Each row is where one point has got to under a steady rotation. How many ticks took it there?
The counts run from 0 to 358.
[165 145 155 128 133 154 137 102 147 128 121 166 113 154 117 132 111 130
 121 101  78 163 144 108 108 151 129  65  93  98 184 135 150] -> 302
[151 125 138 114 118 159 148 117 153 102 137 168 102 146 144 144 109 138
 120  93  53 134 101 119 120 159 124  57 112 112 145 145 149] -> 130
[144 153 146 128 146 162 147 140 189 121 130 156 102 153 115 122 113 150
 116 112 108 150 113 126 121 139 104  46  93  98 168 121 124] -> 212
[161 134 143 111 121 158 142 128 167  92 124 168 117 141 141 125 111 154
 117 108  70 141  82 116 132 157 118  62 111 104 145 161 141] -> 253
[117 124 145 119 141 166 119 120 153 105 129 137 129 134 123 133 116 166
 130 107  81 139  83 125 136 160 102  45 127  78 148 149 147] -> 157
[148 140 151 126 129 161 153  96 145 102 114 185 118 143 133 123  86 134
 118 114  82 147 113 116 125 152 130  48 111  98 156 138 139] -> 340
[157 137 146 142 140 146 146 110 152 135 132 177  87 139 130 138 123 140
 124  96  86 153 115  76 129 187 132  80 125  99 135 174 123] -> 227
[139 122 147 122 140 161 122 122 148  98 122 154 136 128 130 130 111 169
 134 116  80 146  77 116 144 161 107  56 128  81 144 161 152] -> 158
[150 147 158 124 143 162 153 107 153  97 112 179 132 142 140 119 100 142
 119 129  97 159 100 120 134 153 123  56 113  88 154 149 145] -> 122
[145 158 168 145 149 149 141 114 168 121 140 153 134 136 139 135 102 164
 109 105  98 166 114  98 141 174 119 100  87  84 158 170 135] -> 76
[144 152 138 128 143 164 113 136 173 142 127 144  89 149 111 127 133 148
 122  82  86 137 131 112  97 153 107  62  92 110 173 143 115] -> 51
[158 142 155 138 170 150 133 108 144 144 114 174 105 141 132 143 139 138
 139 112  93 157 116  90 117 179 124  81 124  87 148 178 128] -> 18
[152 148 142 135 111 158 161  93 160 119 132 173  93 153 119 122 102 137
 106  99  90 148 136 106 127 167 135  53 115 101 155 139 131] -> 218
[148 130 126 126 122 156 142 143 178 123 146 163  76 145 112 137 125 150
 124  97  97 138 104  96 127 158 114  47 120 108 136 139 118] -> 222
[153 165 163 134 133 156 135 112 164 125 131 155 115 146 136 125 107 151
 102  88  77 152 134 105 114 166 124  95  74 107 171 158 127] -> 171
[124 130 134 130 161 160 115 136 153 147 135 156  86 134 129 159 134 146
 144  85  72 128 105  98 102 168 107  61 111 104 147 148 114] -> 355
[138 152 152 129 123 162 139 107 153  99 126 169 129 128 146 116  86 153
 108 101  83 140  99 107 138 173 126  78 104  99 143 169 130] -> 38
[172 147 151 129 136 155 115 107 139 133 103 175 115 139 103 120 111 132
 132  99  90 166 132  93 113 156 126  64 106  93 171 151 139] -> 179
[143 134 135 117 136 158 127 141 164 124 126 165  98 140 100 128 102 139
 136 104  94 157 106 110 118 133 113  35 105 100 165 116 131] -> 90
[136 144 148 119 155 165 143 141 175 113 121 163 113 143 124 128 108 150
 132 124 105 148  89 131 128 132 102  38  98  93 163 129 131] -> 336
[140 139 163 122 173 156 134 140 156 124 134 161 130 137 138 148 110 150
 140 116  85 170  88 113 125 141 107  72  86  87 164 142 149] -> 205
[138 140 144 121 139 161 146 133 177 114 134 154  97 155 117 133 116 147
 123 105  91 148 112 131 115 136 110  38  99 101 170 112 136] -> 213
[144 140 142 112 140 162 117 152 164 112 134 159 109 130 135 136 103 152
 132  88  66 135  83 111 118 152 109  70  89 116 151 151 124] -> 43
[127 161 166 146 149 157 143 115 171 128 148 144 128 139 135 133 103 165
 105  97  93 159 126 108 137 175 112  94  81  87 165 159 126] -> 77
[153 116 134 120 130 153 120 125 145 125 127 165  95 139  97 139 114 136
 142 105  84 154 108  93 122 142 116  33 127  93 160 130 146] -> 309
[126 159 160 155 172 160 141 104 162 139 120 155 114 142 132 127 139 157
 122 117 120 148 123 113 125 184 112  71 118  78 156 165 114] -> 238
[123 139 146 149 126 154 135  92 154 125 146 135 120 137 116 130 108 168
 112  98  95 149 125  96 148 188 120  72 129  75 146 163 138] -> 67
[131 139 152 137 147 163 128  78 136 127 113 149 126 142 120 130 129 153
 127 108  92 146 128 115 121 179 117  57 135  72 160 162 149] -> 151
[146 158 148 122 145 162 109 151 169 136 124 157 103 135 109 124 108 148
 126  91  92 149 113 103 108 144 107  67  82 107 172 143 112] -> 174
[148 141 150 124 119 161 150 101 156 101 132 168 114 145 148 127 100 147
 101  89  61 137 112 116 126 175 130  77 102 108 149 161 137] -> 255
[137 166 158 135 146 156 137 135 181 131 145 144 112 147 127 127 107 159
 110  94  94 152 126 114 118 154 108  85  70 100 172 142 116] -> 296
